Each row is where one point has got to under a steady rotation. How many ticks took it there?
The counts run from 0 to 202.
[120 174 144 164 138  88 148 141 146 102  91 157  97 107 119 153] : 33
[134 162 155 148  93  92 140 104 160  97 123 153 100  90 104 136] : 142
[168 120 130 138  99 146 113  89  75 156 160 149 130 161 113 125] : 98
[138 105 157 137 112 160 127  87  89 134 168 159 134 143 169 109] : 189
[130 114 149 146 147 153 131 119  74 139 144 162 133 156 188 120] : 83
[ 89 120 103 161  96 138 138 133 185  96 138 145 117 101 150 149] : 158
[151  99 113 144  93 167 114  97  89 153 171 146 136 160 137 125] : 198
[ 88 100 109 159  95 160 131 127 163 106 156 148 128 117 173 141] : 62
[ 85 114 127 163 141 148 143 147 142 106 130 158 126 121 197 140] : 170
[ 87 115 136 161 143 148 143 142 131 109 133 160 129 125 200 134] : 172
[163 135  83 154 104 134 109 125 101 161 130 134 121 165  85 158] : 110
[149 117 156 140 132 148 127  96  66 145 150 162 133 155 162 113] : 89
[116 162 165 154 122  95 148 119 154  90 113 162 103  90 134 134] : 40
[146 118 155 141 135 151 128 100  65 143 149 163 134 156 167 112] : 88
[118 111 165 143 130 151 136 105  94 125 155 166 133 137 193 111] : 183
[126 174 122 167 140  91 140 151 144 108  87 152  98 115 111 162] : 29
[149 155  82 163 105 111 118 137 134 138 109 134 103 139  77 169] : 17
[124 116 146 149 149 153 134 120  77 137 142 164 135 157 189 121] : 82
[102 129 119 154  81 127 136 117 186  93 141 145 112  94 130 144] : 153
[134 118 152 143 142 153 130 113  69 141 145 164 134 155 178 115] : 85
[161 118 145 137 113 147 119  89  66 152 159 154 131 159 136 118] : 94
[169 120 127 137  96 143 116  90  77 158 159 146 129 161 112 126] : 99
[124 172 118 167 137  95 140 150 143 114  85 151  98 117 106 162] : 28
[111 139 160 148  94 112 143 101 167  87 139 159 108  86 141 130] : 47
[154 149  82 163 118 125 116 141 105 153 109 136 112 159  87 161] : 115
[131 156 153 150  91  98 139 103 161  96 126 152 101  88 106 139] : 143
[113 117 161 147 138 149 139 111 100 120 149 167 134 134 198 116] : 181
[157 151  87 158  99 115 115 129 127 143 118 132 106 140  70 166] : 14
[124 153 148 149  86 101 138 101 169  93 130 153 101  86 106 140] : 145
[119 167 160 154 126  90 148 125 152  94 105 163 102  93 130 140] : 38
[164 129  87 152  98 138 109 117  98 160 135 136 121 165  87 153] : 108
[152 157  89 166 128 113 119 146 107 149 100 140 109 157  92 167] : 118
[141 173 160 151 116  83 143 111 140 104 106 158  98  99 100 139] : 137
[159 147  80 162 116 129 116 138 104 156 114 136 112 161  85 163] : 114
[165 117 136 137 105 148 118  86  71 153 160 152 130 159 124 122] : 96
[ 98 125 111 160  85 133 137 125 184  95 138 145 112  94 139 147] : 155
[ 83 118 113 165 126 148 139 148 159 103 130 154 127 116 187 144] : 166
[118 113 141 153 151 157 133 126  86 137 139 164 135 153 193 124] : 80
[ 90 102 106 159 125 170 132 142 136 122 146 150 132 138 192 141] : 69
[ 81 114 117 165 131 148 139 148 157 105 129 152 124 119 190 145] : 167
[166 127  95 150  92 142 109 109  93 162 146 137 125 165  90 147] : 106
[141  99 146 136 103 161 122  87  85 141 171 155 135 150 160 115] : 192
[ 98 104 118 159 143 165 132 142 110 131 139 156 136 148 197 133] : 74
[122 148 144 150  85 105 137 104 173  94 133 149 103  88 109 140] : 146
[142 160  85 167 113 108 122 146 137 137 103 134 104 135  78 174] : 19
[169 122  98 148  94 146 109 104  90 160 147 138 124 163  91 144] : 105
[ 92 102 113 155  89 157 133 121 169 104 159 147 127 111 168 138] : 60
[111 114 160 149 140 151 140 116  99 118 146 168 134 134 199 116] : 180
[150 101 105 145  95 166 112 102  89 158 162 142 135 164 129 132] : 200
[150 162  92 165 133 112 120 147 107 145  96 140 107 154  92 167] : 119
[140 103 148 136 105 160 124  87  89 141 170 157 137 147 162 111] : 191
[151 103  99 145  97 167 111 105  87 156 162 143 133 166 126 135] : 201
[144 180 143 162 138  84 138 134 123 122  89 156  97 121  99 150] : 130
[ 86 120 130 160 143 149 142 144 138 105 130 159 127 124 202 133] : 171
[122 175 137 166 139  92 143 144 146 102  89 157 100 106 120 153] : 32
[146 179 137 160 139  87 138 136 119 124  88 155  98 126  96 152] : 129
[175 141 125 143  95 124 115  94  87 152 142 147 117 150  82 136] : 3
[145 183 150 155 133  83 139 127 126 115  94 156  98 115 102 148] : 132
[167 145 101 152  87 119 114 110 113 147 131 139 109 147  69 152] : 9
[ 90 116 137 157 144 149 142 139 128 108 131 160 129 127 203 133] : 173
[150 171 110 165 143 100 127 148 111 136  88 146 104 144  96 162] : 123
[143 175 158 154 120  82 140 114 138 105 104 158  98 102 101 141] : 136
[150 107  98 147  97 164 112 109  88 160 159 141 136 171 128 137] : 202
[154 151  87 159  99 114 118 134 132 139 115 133 107 141  72 165] : 15
[ 90 101 108 156  93 161 131 121 169 108 157 147 128 113 172 137] : 61
[121 110 163 142 128 154 136 101  92 125 158 165 133 137 189 110] : 184
[174 142 131 142  98 124 118  91  86 153 140 147 117 152  83 136] : 2
[144 157  86 163 107 110 121 140 138 135 106 137 105 137  74 169] : 18
[148  99 118 140  92 167 113  94  87 153 172 146 135 158 140 125] : 197
[119 170 147 160 136  88 147 138 146  98  93 159  98 104 124 149] : 34
[124 173 131 165 137  90 143 149 143 110  86 155 100 112 112 162] : 30
[144  99 129 140  97 164 117  90  87 149 172 151 135 155 146 118] : 195
[148 175 112 165 142  98 129 149 112 134  88 145 100 143  97 163] : 124
[127 171 113 167 137  93 137 152 144 116  84 149 101 122 106 166] : 27
[165 128  91 151  97 142 110 111  96 159 142 137 121 162  89 147] : 107
[152 165  98 164 135 109 125 148 109 145  92 141 106 153  91 164] : 120
[ 88  98 102 161 114 167 131 139 147 118 148 148 134 132 190 141] : 67
[108 136 158 149  92 118 143 101 166  86 142 157 112  85 142 129] : 48
[118 146 141 151  80 108 138 105 175  93 135 151 103  85 111 141] : 147
[ 98 105 116 159 139 165 133 142 117 127 140 156 134 145 199 133] : 73
[114 159 166 152 117  97 147 115 157  88 118 162 105  87 136 133] : 41
[150 155  85 161 102 115 117 135 133 139 109 134 107 140  73 168] : 16
[116 144 138 152  79 111 139 107 179  94 137 149 106  86 112 141] : 148
[143 179 146 158 135  87 138 129 121 116  89 154  97 118 100 147] : 131
[ 94 124 109 156  87 135 135 126 187  94 138 144 113  97 140 150] : 156
[140 162  87 168 117 106 123 147 140 134 100 137 104 136  83 170] : 20
[148 169 103 164 138 102 126 150 109 141  90 144 103 149  93 163] : 122
[158 142  80 159 112 130 112 136 100 160 117 135 115 162  85 163] : 113
[130 103 159 135 113 158 130  91  87 130 165 162 135 142 172 110] : 188
[103 108 124 158 144 163 134 142 106 130 140 156 135 150 199 134] : 75
[ 87  99 106 159  99 161 131 128 161 112 156 150 131 121 178 139] : 63
[ 83 117 105 164 111 145 137 143 174  98 132 147 118 107 167 150] : 162
[137 163  91 167 120 108 126 149 140 129  96 141 102 135  86 170] : 21
[114 111 138 154 149 159 135 131  89 132 137 161 137 157 198 128] : 79
[118 173 152 159 136  89 147 135 149  95  96 160  99 100 125 147] : 35
[171 144 103 148  87 123 111 104 108 147 134 137 113 146  69 149] : 8
[114 156 169 150 113  98 149 113 158  88 120 164 105  87 136 131] : 42
[102 116 158 149 145 152 143 123 108 113 139 169 131 133 203 119] : 178
[167 123 100 145  93 145 108 103  89 161 150 137 125 162  93 140] : 104
[ 96 104 119 154  86 151 135 111 170 102 159 149 124 102 163 134] : 58
[121 175 133 165 139  91 142 146 146 104  87 155 102 111 116 157] : 31
[107 133 156 149  88 120 141 102 171  91 147 156 113  84 144 128] : 49
[114 139 131 153  80 113 138 108 179  94 138 150 106  86 117 142] : 149
[128 171 109 169 133  97 135 152 145 116  85 146  96 123 102 167] : 26
[112 155 169 149 110 102 148 110 158  88 122 160 105  87 137 132] : 43
[ 97 115 146 154 145 151 143 133 122 111 134 164 130 128 205 125] : 175
[147  99 125 139  94 165 116  91  89 150 172 149 136 156 144 121] : 196
[161 149  88 155  93 118 114 124 123 142 120 134 109 142  70 161] : 13
[ 92 103 111 161 133 166 133 143 126 123 142 154 134 142 197 137] : 71
[109 110 131 155 150 161 134 134  92 134 138 159 137 153 197 129] : 78
[127 108 162 141 126 154 134  99  90 125 160 166 136 137 185 108] : 185
[177 140 136 138 102 123 117  93  76 152 142 151 118 154  94 130] : 0
[166 120 121 139  95 148 113  92  78 159 158 149 129 164 107 131] : 100
[175 141 120 144  94 122 113  93  91 152 141 144 114 150  78 141] : 4
[156 119 154 138 122 148 122  93  66 149 156 161 133 159 150 116] : 91
[168 123 106 144  91 144 111  98  87 160 153 140 125 163  97 139] : 103
[127 153 150 147  88  99 142 103 164  93 130 154 102  88 107 140] : 144
[145 182 153 156 130  84 141 125 128 112  96 158 100 113 101 147] : 133
[155 153  85 163 122 122 116 143 106 154 107 136 111 161  87 166] : 116
[ 87 118 105 164 101 143 137 139 179  98 136 147 119 102 161 150] : 160
[163 134  85 154 102 137 108 121  97 161 133 135 121 165  86 158] : 109
[143 177 152 155 126  84 142 119 132 109  97 157  99 110 100 143] : 134
[117 173 153 161 134  89 147 132 148  95 100 161 100  96 127 144] : 36
[ 78 116 112 164 122 146 138 147 164 100 129 149 122 114 184 146] : 165
[105 106 125 158 146 163 133 138 103 128 138 157 133 152 199 132] : 76
[161 138  80 157 107 135 111 126 101 159 126 134 114 165  86 160] : 111
[111 137 128 155  81 117 136 109 185  90 138 148 109  87 119 141] : 150
[162 148  91 155  91 118 113 119 122 143 124 135 111 143  65 159] : 12
[150 167 101 166 137 108 125 151 107 144  92 144 106 152  94 165] : 121
[140 117 153 142 141 150 130 109  67 142 146 164 132 159 174 116] : 86
[ 90 121 108 158  91 137 136 131 186  96 138 145 115 102 145 150] : 157
[163 148  92 154  89 118 114 114 120 146 126 135 109 142  67 159] : 11
[138 171 158 150 111  86 142 112 145 103 110 157  99  95 101 139] : 138
[118 169 159 156 130  92 149 128 151  92 100 162 100  95 132 142] : 37
[ 92 104 111 160 137 166 134 143 122 124 140 155 134 146 198 137] : 72
[ 88 102 105 156 105 165 131 132 158 111 153 145 131 122 179 142] : 64
[145 178 134 161 142  89 138 140 116 124  88 153 100 130  99 154] : 128
[117 166 164 157 124  93 147 121 152  90 107 162 102  90 133 136] : 39
[ 88  99 104 159 120 166 132 142 142 121 143 151 133 135 191 140] : 68
[150 120 156 140 128 149 123  95  67 147 152 161 134 158 154 113] : 90
[148 174 119 162 145  95 132 144 114 133  87 148 101 142  95 160] : 125
[112 145 162 150 101 107 146 107 163  86 133 162 107  84 140 130] : 45
[135 164  94 167 123 105 125 150 141 128  93 141 103 130  90 171] : 22
[138 102 150 135 107 158 127  89  88 139 171 159 138 146 165 110] : 190
[129 169 105 169 130  97 133 154 141 121  89 144 100 127  98 167] : 25
[ 83 116 120 163 134 147 140 150 154 104 130 155 125 119 192 142] : 168
[ 92 116 142 157 147 150 145 137 124 112 133 163 130 129 205 128] : 174
[147 100 135 138  98 162 118  88  87 146 172 152 136 152 149 118] : 194
[142 176 156 153 124  84 142 119 132 109 102 157  98 106  98 144] : 135
[135 171 159 148 105  88 143 108 146 100 114 155  99  95 101 138] : 139
[101 129 113 157  84 130 135 121 187  95 142 145 110  92 133 146] : 154
[168 121 117 140  95 146 112  94  82 158 156 143 128 161 104 132] : 101
[175 142 118 142  91 122 113  95  97 151 136 142 115 149  76 141] : 5
[101 118 139 148  82 136 139 104 173  93 154 154 115  92 150 130] : 53
[175 143 113 146  90 121 113 100 101 152 136 138 115 149  74 142] : 6
[171 143 110 147  89 120 115 102 103 152 135 139 113 148  69 146] : 7
[168 118 111 142  93 145 111  95  84 160 155 142 128 164 100 137] : 102
[166 144 100 152  89 120 113 111 115 147 127 136 110 143  67 155] : 10
[136 168  97 166 127 102 128 153 141 126  92 142 102 128  91 172] : 23
[ 97 114 132 149  81 140 137 109 172  96 156 151 122  95 155 133] : 55
[106 133 120 155  80 123 136 112 183  93 140 146 109  92 127 146] : 152
[132 165 154 148 101  89 141 105 153  97 119 156 100  91 102 138] : 141
[139 169 160 150 102  87 141 107 153  98 117 156 100  94 101 139] : 140
[ 80 115 108 164 120 148 136 146 167 103 133 150 124 112 179 150] : 164
[ 94 100 108 161 130 170 131 141 130 123 145 152 132 140 196 141] : 70
[143 101 139 137 100 163 120  87  88 146 172 154 136 148 155 115] : 193
[113 150 165 150 102 105 147 108 161  85 129 162 107  84 137 130] : 44
[100 117 134 148  82 138 138 107 174  94 156 151 119  94 151 134] : 54
[ 87  99 104 159 114 165 130 139 148 116 151 148 131 127 185 141] : 66
[147 176 130 164 143  93 135 141 115 129  85 151 100 133  95 155] : 127
[147 176 124 161 144  93 136 143 111 130  84 150 101 137  98 160] : 126
[107 135 123 151  79 120 137 111 181  96 138 145 108  90 119 143] : 151
[ 96 107 123 151  82 148 136 112 172 100 159 151 122  99 161 132] : 57
[178 142 132 139  98 124 115  90  81 153 139 147 118 154  88 134] : 1
[106 132 151 148  88 123 142 102 172  88 149 156 113  86 148 128] : 50
[113 115 164 144 135 151 137 109  95 121 153 166 132 135 194 113] : 182
[107 110 132 156 148 162 134 137  96 129 138 161 136 153 200 129] : 77
[154 155  85 164 128 119 119 146 106 150 104 140 112 159  89 166] : 117
[ 91 104 117 155  87 155 135 115 169 101 158 149 126 107 164 138] : 59
[ 99 111 127 151  85 143 135 108 175  98 158 150 122  99 157 133] : 56
[ 84 117 104 166 106 143 136 139 178 100 135 146 121 108 166 150] : 161
[ 98 117 147 155 146 150 142 129 116 111 136 166 130 129 203 123] : 176
